Where one turn sends some rows of the set: a few examples, then the rows asked:
sodo: [ -7   0   8  12  13 -11  11  -4  -2   4   8   2   1   8   1 -10   3  16
 -12   7   7  10   3]
ruvep: [-12   0   9   5   9  -8  11  -5  -1   5   5  -3  -1  11  -2 -11   3  22
  -8   6   7   8   1]
Kilu: [-10 -15  -2  -9  12  -5   7   8  -1  -7   3   3  -6  -2   4 -13  -4   1
   5  12   7   3   4]
Gigu: [ -9   0   8  11  10 -11  14  -3  -3   2   9   0   1   9  -1 -12   3  16
 -13   8   6   9   2]
Kaped: [ -7 -10   0  -3  20  -3   3   2   1  -1   7  -3  -3   4  10 -11   8  -1
 -15   8   2  -3   8]
zeda: [-12 -10   2  -5   0  -9   4  -5   9   3   3   0  -7   2   7 -10  -9  18
  -1  17   1  -3 -10]
Damuk: [ -3  -6  -2  -7   4 -10   3  -8  -2  -2  -1  -8  -2   9  12   0  -4  12
 -13  29  -4   1  -2]
Mibom: [  0  -3  -2  -8   5  -9   5  -5  -2   0  -1  -9  -1   7  11   0  -4  12
 -11  29  -5   0  -5]
zokis: [-11   2  10   5   8  -8  11  -4   1   5   3   0   0  11  -1  -9   6  18
  -7   5   7   9   1]
lup: [-11 -10   3  -5  -1  -7   3  -7   8   1   1   1  -8   3   6 -10 -10  18
  -3  15  -1  -3 -10]
pozub: [-2 -8 -1 -8 20 -8 12 -2 -2  1 -7 -7 -9  9  3 -4 -7 11 -2  3 -2  0 -1]
sed: [-12 -15  -4  -6  12  -3   7   5   1  -9   3   4  -5   0   4 -11  -3   2
   8  13   8   2   4]
zileg: [-12 -12   2  -4   1  -8   4  -4   9   3   2   1  -9   4   7  -9  -9  19
  -2  16   2  -3 -10]
Natim: [-2 -9  2 -7 22 -9 12 -2 -4  1 -6 -6 -9  6  5 -3 -7 12 -3  3 -3 -1  0]
suf: [-16   2   8  -1   6  -1  -4  -5   0  -2  11  -4   5   0   5   0   1  10
  -1  15  10   2   4]
buvok: [ -3  -3  -2  -8   3 -11   6  -6  -2  -2  -1  -9  -1   5  11   2  -4  11
 -12  29  -6   1  -3]
lokag: [-15   2   6   1   7  -1  -4  -5  -2  -2  13  -4   4   1   7  -2   1  12
  -1  16  10   2   5]
tuz: [ -5  -7   3   4   2 -11  12  -1   2  -3   5   9  -8   2   5 -14  -5   0
 -18  23  -1   0  -4]
nezem: [ -9 -16  -3  -3  14  -6  13   5  -5 -11   0   6  -6   0   3  -8  -5   2
   5  13   5   4   1]
kepit: [ -5   5  11   4  11 -12  13  -4 -12  -4   2  -1  -1   1   0   3  -9   4
  -4  19   5   8   2]
bar: [ -1  -4  -2  -4   6 -11   2  -7   2  -1   6  -8  -2   8  12  -3  -4   8
 -14  32  -2   1   0]
Sufa: [ -4  -7   0  -6  20 -10  13  -4  -4   1  -7 -10  -8   8   5  -4  -7  11
  -2   3  -3   1   1]
Pivu: [-11   0  10   6  11  -7  10  -5  -2   7   1  -1  -2  10   0  -9   4  20
  -8   6   8   9   2]
bab: [ -2  -2  -2  -6   5 -11   3  -5   4  -1   7  -9  -1   4  12  -3  -3   7
 -13  31  -3   1   0]
lav: [ -6   2   8  10  11 -12  13  -4  -1   2   8   2   1  10   0  -9   4  15
 -10   5   6   9   1]
zavok: [ -6 -10   2   5   4 -12  13   2   1  -2   5  10  -9   2   6 -12  -4   1
 -18  24   2   1  -5]
lopi: [ -7  -8   3   4   2 -13  14   1   0  -2   4   9  -6   1   5 -13  -4   1
 -18  25  -1   1  -6]
bal: [ -7 -16  -3  -4  11  -7  11   6  -6 -13   1   7  -5   1   4  -9  -6   1
   4  10   4   2   0]
Nom: [ -7  -9  -4  -1  19  -3   5   2   2  -3   7  -2  -1   5   8 -11   7  -1
 -15   7   2  -2   7]
zifug: [ -5   5  10   4  11 -10  14  -4 -15  -4   1   0  -3   4   0   2  -8   6
  -4  20   5   8   3]
kiz: [ -4   6  10   2  10 -11  13  -4 -14  -5   2   2  -1   4  -1   2  -9   5
  -3  21   4   7   2]
puv: [-14   3   7  -2   6  -1  -5  -5  -2  -3  13  -2   6   2   5  -2   1  11
   0  17   9   1   4]
dovem: [ -8  -8  -3  -1  18  -4   5   1   1  -1   7  -5  -1   4  10 -12   8  -2
 -14   7   1  -1   8]
pove: [ -9 -17  -3  -6  12  -7  11   8  -7 -10   1   5  -5  -3   4  -9  -6   3
   4  11   4   3   1]
vode: [ -9 -15  -1  -9  11  -3   6   6   1  -9   3   3  -7   2   3 -13  -4   2
   7  12   8   1   3]
fakog: [  1  -3  -3  -5   6  -9   2  -3   2  -1   7  -9   1   6  12  -4  -1   7
 -14  31  -2  -1  -2]

lopi -> Nom
nezem -> Gigu
dovem -> puv
Now these:
suf -> lup
pove -> lav
bab -> vode

Where one turn sends some rows of the set: a few examples, then the rows asked:
Q: [-8  7  2  2 10  4 -7 -7 -7  1 -4  1]
P: [ 5  1  8  0 11 -4 -4 -5 -7  5 -2 -7]
L: [-5  1  7  8  4 -5 -4 -3 -8  0 -7 -8]
W: [  5   4   7  -2   5   5   2 -14   2   7   3  -3]
G: [  0  -1  -5  -2  -4  -1  -2   8  -7 -14   2  -1]
Y: [ 2 -6  6  7 -6 -2  2  1  2  8 -9  3]
B: [ 9 -4  7 -1  3 -3  1 -2  2 11 -3  3]
C: [  1   3  -4  -3  -6   8   0   1  -2 -15   3  -2]
T: [  0  -2   2   1   4   1  -6   5  -5   8 -11   8]
Z: [ -4   2   6   6  -3   7   3 -14   3   1   0  -3]
V: [  3   1  -8  -1   3  -3  -1   3  -4 -13   7  -4]
R: [10  5 -5 -2 -5 -2  1  9  2 -8 -1  1]
M: [ -3  -1   0   1   1  10  -1 -10   3   7  -2   9]
U: [  3   2  -5  -2  -9   2   2   8   1 -11   1   5]
N: [  9   0  -6  -3  -4  10   0   0   2 -10   4  -3]

Y -> L
P -> W
M -> T
Now these:
G -> C
N -> R

